128 stands for zero in the data rows.
Some points:
[127 143 101 111 112 162  88 170 139 181 137 132 168 133 142 186 192 115
 130 108 155 139  98 126 175 124 140 117 109 112 162 101 122  89  92 108
 135 102 169 102 146 117 103 131 137  88 110  56 104  43  77 106  90  91
 103 136  95  91  93  89 116 140 124 170]
[179 162 157 194  97 188 141 146 173 124 132 168 160 134 152 141 113 166
 122 226 145 148 117 178 138 175 141 174 175 124 153 136 128 137 134 132
 181 122 128 118 150 127 162 114 137 166 163 122 146 149 132 124 152 149
 168 170 154 126 118 153 149 122 174 132]
[158 166 123 212  79 203 124 146 188 136 114 165 155 104 105 183  89 214
 103 255 162 101 100 182 140 213 135 174 155 112 156 122 149 106 134 151
 250 134 172 160 156 127 149 118 157 175 173  96 164 127  90 101 185 126
 217 180 138 123 102 164 215  80 207 134]
[183 150 134 164 125 132 134 135 159 116 100 125 140 141 119 144  85 202
 140 196 115 125  94 133 105 131  97 160 140 116 126 125 131 122 130 135
 166 144 100 166 103 131 144 119 111 152 144 159 143 156 142 113 184 127
 169 149 127 155 130 157 138  85 138 127]
[129 148 122 167  81 130 120 145 147 138  86 120 154  89  75 156  71 210
 148 197 146  76  77 152 103 192 112 159 124 117 130  90 150 140 157 140
 219 155 175 199 137 145 122 124 191 158 192 126 188 106 135 141 205 108
 207 172 117 151 103 161 207  85 179 126]
[164 115 138 129 214 108 157 102 101 100 110 152  68 179 128 103  58  99
 104 143  92 159 138  66 155 117 148 115 111 112 114 171  99 120 100 167
 128 139  89  99 108 117 115 143  86 113  88 137 104 185 103 114  81 160
  80  80 172 132 162 128  97 136 103  98]
[141 103 121 115 132  89 115 117 119 107 123 115 108 129 127 107 150 168
 128 110  99 116 141 117 117  61  88 115 134 128 104 120 136 122 126 133
  66 122  66 122  74 101 160 137  57 145  84 195 102 149 162 133 152 115
 117 109 113 146 163 143  96 122 109 150]
[ 81 106 127  90 155  63 126 144  92 112 129 101  94 112 112 108 159 101
 157  50 106 108 138  99 102  83  94  98 103 180  75 106 133 116 151 147
  56 150 125 134 119 131 115 168 122 101 105 152 103  83 142 140  94  79
  97 101 132 153 158 115 110 164  96 154]
[189 104 132 134  98 134 110 126 123  94 163 142 160 104 180 108 169 192
  83 117 158 144 171 178 142  90 146 112 171 122 154 152 161 165 139 141
 119 144  91 135 133 102 188 124  99 182  86 165 109 182 204 135 141 163
 146 124 117  95 136 121 111 144 149 156]
[ 24  87 155  59 146  76 139  96  49 127 113  89  94  87  91  99 136  22
 150  16 101  97 160  93  45 132 138  90  82 155  46 104 140 153 138 121
  61 153 178 124 122 162  67 169 157 107 132 127 148  90 139 188 112 104
  82 109 135 143 135 115  98 163  77 104]
[ 99 134 129 146 167 126 168 135 177  88 172 130  88 162 150  89 143 119
 139 156 118 165 155 123 136  95  91 146 138 193 120 169 110 114 141 144
  71 112  94 110 134 137 160 133  76  99 117 137  92 146 112  75  56 116
 127  94 156 140 158 113 109 133 104 124]
[148 112 147 131  94 114 117 130 127 112 135 124 159 101 144 101 147 169
 134 111 129 125 126 155 114 116 124 133 148 120 131 107 140 177 144 122
 113 139 110 135 121 122 166 129 132 169 129 167 143 142 209 167 168 150
 156 145 120 133 136 149 129 150 153 152]
[170 122 115 177 175 168 140 135 130  89 143 182  76 141 147 146 106 137
  64 207 138 144 175 122 170 134 141 125 151 162 119 189 138  72 117 206
 161 143 121 103 145 102 155 165  65 137  71 110  77 169  63  67  67 112
 122  98 177 115 164 123 142 124 138 136]
[112 162 125 165 136 186 114 139 182 171 164 203 118 154 127 173 187 113
  82 205 134 140 148 144 214 143 158  99 132  94 157 121 104  62  79 108
 131  76 135  37 157  86 140 119  98 129  85  74  88  78  36  79  65 132
 102 122 136  86 124 114 126 146 161 160]
[128 107 122 110 135 121 112  98 142 119 186 151 134 126 166 111 172 129
 100  81 120 133 171 145 166 100 151  94 135 106 172 139 123 156 123 119
  90 121 101 103 149 107 171 109 118 157  88 151 114 165 179 122 106 184
 115 104 122  98 149 119 124 160 142 139]
[159 160 146 176 101 167 138 135 154 143  99 146 162 127 113 153  72 156
 140 208 137 124  79 145 120 206 144 172 139  99 153 112 123 149 134 121
 215 135 163 150 148 149 118 112 179 148 191 102 182 136 125 140 179 149
 173 174 140 136 100 157 173 104 176 108]
[174 100 106  65 143 103 110 146  18 140  89  71 128 123 124 127 120  70
 108   0 149 134 117  77 121  71 145  92 103 124  95 138 134 114  98 123
 116 133 131 127  98 107  59 142 134  70  83 102  95 108 111 166 120  98
  63 114  88 117 108  98  83 148  72 144]
[118 152 138 204  99 211 142 153 201 105 162 175 135 106 148 151 159 170
 102 252 164 136 164 198 128 172 113 168 177 180 133 152 154  88 147 165
 165 133 151 125 163 137 190 148 107 167 140 123 119 127  99  90 122 102
 199 167 168 126 138 150 171 111 174 151]
[155 141 127  96  88 127 120 101  90 172  56  71 176 119  85 142  53 133
 152  99 139 101  74 121  76 162 144 142 110  52 135 106 132 154 117  75
 200 131 150 189  86 153  72  82 199 136 194 140 198 143 147 190 251 160
 151 184  80 147  70 158 140  74 122  78]
[113 123 126 152 189 146 143 120 114 118 101 164  61 151 102 159  97  93
  96 203 102 130 143  82 135 150 130 125 107 137  85 147 122  61 100 176
 141 130 144  90 113 120 102 172  67 106  93  91  94 121  25  86  77  85
  95  98 170 133 151 126 120 108 108 113]
[ 36 105 139  46 154  77 125  80 119 159 147 102 125 144 132 110 167  42
 178  22  84 132 135  92 100 106 136  94  80 102 130 100 104 167 115  70
  41 115 136 107 119 162  92 117 142 100 138 128 144 110 161 151  98 155
  74  98 109 119 120  96  75 148  74  90]
[ 97 126 132  61  70  97 131  99  83 161  89  34 181 106 115 109 100  75
 194  18 134 115  87 127  31 139 127 155 110 102 125 103 135 202 148  50
 125 125 156 190 106 183  63  80 212 106 217 131 204 131 186 199 217 144
 131 165  71 141  69 127 118  98  85  64]
[ 84 150 139 126 124 172 118 119 165 179 158 171 135 155 134 155 196  83
 104 156 130 146 148 142 175 139 162 100 125  85 147 113 106  97  80  77
 104  74 142  46 141 111 121 107 109 123 105  78 107  78  69 110  78 145
  89 124 121  85 104 101  91 142 134 130]
[ 58 151 147 125 114 131 128 150 167 160 120 134 145 132 109 141 182 133
 166 155 130 129 120 148 120 152 118 124 111 134 112  90 125 108 130  97
 115 124 156 115 131 155 120 139 139 123 151 113 135  47 109 137 107  96
 135 153 125 131 111 113  95 130 126 132]
[210  80 136  81 142  64 122 143  43  85 104  78 138 129 166  69 110 134
 146   7 116 154 107  87 114  55 116 128 133 142 111 138 133 190 141 150
  81 161  64 155  86 122 134 151 110 117  99 190 114 173 232 184 151 135
  95 111 117 152 154 127  79 164  89 148]
[100 116 141 128 120 107 126 138 129 110 143 131 126  95 123 118 158 146
 140 111 126 105 150 151 104 128 115 113 132 163 105 110 147 136 161 146
 104 160 137 144 142 138 151 156 144 153 125 158 130 108 167 147 130 115
 151 134 142 143 151 139 141 153 141 156]
[101  96  99  86 156  84 123 107 127 103 208 126 105 129 169  66 169  90
 110  19 135 144 179 123 191  68 146  81 125 154 176 164 110 166 145 134
  62 117  96 116 170 110 160 107 135 111  86 144  96 166 178 112  51 179
 103  62 122 100 159  94 134 187 123 137]
[111 167  93 127  58 109 100 168 172 178  81  75 191 109  73 147 111 212
 208 138 159  82  36 154 127 161  81 164 113 116 162  66 134 132 167  90
 202 131 153 225 121 165 119  92 218 120 225 143 191  67 149 155 224 101
 210 195  71 169  82 155 194  80 168 132]
[111  90 110  76 141  75 115 112 107 103 192 112 126 109 166  81 164 105
 128   0 132 128 161 125 153  80 145  85 118 150 167 143 127 184 155 135
  71 144 111 143 167 123 147 119 158 121 104 152 117 158 207 131  86 170
 109  85 117 108 151  99 136 185 121 143]
[189 132  72 153 127 153  93 195  97 134 136 152 110 125 134 170 162 140
  69 131 161 121 126 112 211  84 124 106 137 160 133 139 131  46 108 169
 138 105 131  91 146  55 127 152  95  85  52  70  52  79  43  76  71  64
  93 103 118 106 139 105 153 152 143 206]
[193 162 127 193 110 174 128 121 180 138  86 146 155 145  96 163  45 223
 111 255 138 117  79 143 141 184 132 166 139  60 160 125 127 122 108 122
 241 123 125 157 108 125 138  94 139 170 165 129 168 162 112 117 211 163
 196 169 122 132 100 173 178  63 180 111]
[ 59 121 152 127 185 132 170  87  87 122 105 149  38 144  91 133  91  17
 108 162  87 122 174  81  87 163 138 120 109 154  50 151 118  82 114 153
 101 123 155  70 121 135  76 164  91  96 116  94 114 123  23 116  70  92
  65  95 185 142 149 126 103 123  85  74]
[126 135 123 134 188 116 149 110 154 119 147 156  82 177 148 128 129 111
 126 156  88 151 151  99 156 102 111 122 124 134 134 155 104  91 113 140
  87 113  85  97 120 114 142 129  65 112  95 137  88 154  86  70  72 129
  88  84 154 127 158 114  97 117  97 111]
[ 95 126 132  57  70  95 132 100  80 162  89  37 181 108 113 111 100  72
 192  18 132 116  86 127  31 140 130 156 108 104 124 102 134 202 148  51
 124 122 160 191 107 181  62  78 211 106 218 129 204 130 187 195 219 145
 129 165  72 141  68 127 118  98  87  65]
[159 127 148 164 154 139 163 131 143  76 158 151 103 152 174  90 118 119
 119 162 119 172 158 133 137 113 119 155 169 175 122 176 117 139 147 163
 100 127  81 106 134 122 173 136  81 133 119 153 105 188 140 107  90 139
 124 109 176 137 167 133 115 142 125 126]
These points spread out most along one direction. Take the direction at right angles to it along which they spread out most. Go by this last direction. For each point below, how far along it does it lie, from 0 to 99? The average is 50, and the first point in the table lies past the average. One standard deviation of the points above along it is 16.
[129 148 122 167  81 130 120 145 147 138  86 120 154  89  75 156  71 210
 148 197 146  76  77 152 103 192 112 159 124 117 130  90 150 140 157 140
 219 155 175 199 137 145 122 124 191 158 192 126 188 106 135 141 205 108
 207 172 117 151 103 161 207  85 179 126] 49
[155 141 127  96  88 127 120 101  90 172  56  71 176 119  85 142  53 133
 152  99 139 101  74 121  76 162 144 142 110  52 135 106 132 154 117  75
 200 131 150 189  86 153  72  82 199 136 194 140 198 143 147 190 251 160
 151 184  80 147  70 158 140  74 122  78] 29
[189 104 132 134  98 134 110 126 123  94 163 142 160 104 180 108 169 192
  83 117 158 144 171 178 142  90 146 112 171 122 154 152 161 165 139 141
 119 144  91 135 133 102 188 124  99 182  86 165 109 182 204 135 141 163
 146 124 117  95 136 121 111 144 149 156] 54
[ 58 151 147 125 114 131 128 150 167 160 120 134 145 132 109 141 182 133
 166 155 130 129 120 148 120 152 118 124 111 134 112  90 125 108 130  97
 115 124 156 115 131 155 120 139 139 123 151 113 135  47 109 137 107  96
 135 153 125 131 111 113  95 130 126 132] 49
[111 167  93 127  58 109 100 168 172 178  81  75 191 109  73 147 111 212
 208 138 159  82  36 154 127 161  81 164 113 116 162  66 134 132 167  90
 202 131 153 225 121 165 119  92 218 120 225 143 191  67 149 155 224 101
 210 195  71 169  82 155 194  80 168 132] 37
[111  90 110  76 141  75 115 112 107 103 192 112 126 109 166  81 164 105
 128   0 132 128 161 125 153  80 145  85 118 150 167 143 127 184 155 135
  71 144 111 143 167 123 147 119 158 121 104 152 117 158 207 131  86 170
 109  85 117 108 151  99 136 185 121 143] 38
[210  80 136  81 142  64 122 143  43  85 104  78 138 129 166  69 110 134
 146   7 116 154 107  87 114  55 116 128 133 142 111 138 133 190 141 150
  81 161  64 155  86 122 134 151 110 117  99 190 114 173 232 184 151 135
  95 111 117 152 154 127  79 164  89 148] 31
[ 99 134 129 146 167 126 168 135 177  88 172 130  88 162 150  89 143 119
 139 156 118 165 155 123 136  95  91 146 138 193 120 169 110 114 141 144
  71 112  94 110 134 137 160 133  76  99 117 137  92 146 112  75  56 116
 127  94 156 140 158 113 109 133 104 124] 60
[118 152 138 204  99 211 142 153 201 105 162 175 135 106 148 151 159 170
 102 252 164 136 164 198 128 172 113 168 177 180 133 152 154  88 147 165
 165 133 151 125 163 137 190 148 107 167 140 123 119 127  99  90 122 102
 199 167 168 126 138 150 171 111 174 151] 74
[193 162 127 193 110 174 128 121 180 138  86 146 155 145  96 163  45 223
 111 255 138 117  79 143 141 184 132 166 139  60 160 125 127 122 108 122
 241 123 125 157 108 125 138  94 139 170 165 129 168 162 112 117 211 163
 196 169 122 132 100 173 178  63 180 111] 63
[183 150 134 164 125 132 134 135 159 116 100 125 140 141 119 144  85 202
 140 196 115 125  94 133 105 131  97 160 140 116 126 125 131 122 130 135
 166 144 100 166 103 131 144 119 111 152 144 159 143 156 142 113 184 127
 169 149 127 155 130 157 138  85 138 127] 55
[ 36 105 139  46 154  77 125  80 119 159 147 102 125 144 132 110 167  42
 178  22  84 132 135  92 100 106 136  94  80 102 130 100 104 167 115  70
  41 115 136 107 119 162  92 117 142 100 138 128 144 110 161 151  98 155
  74  98 109 119 120  96  75 148  74  90] 28
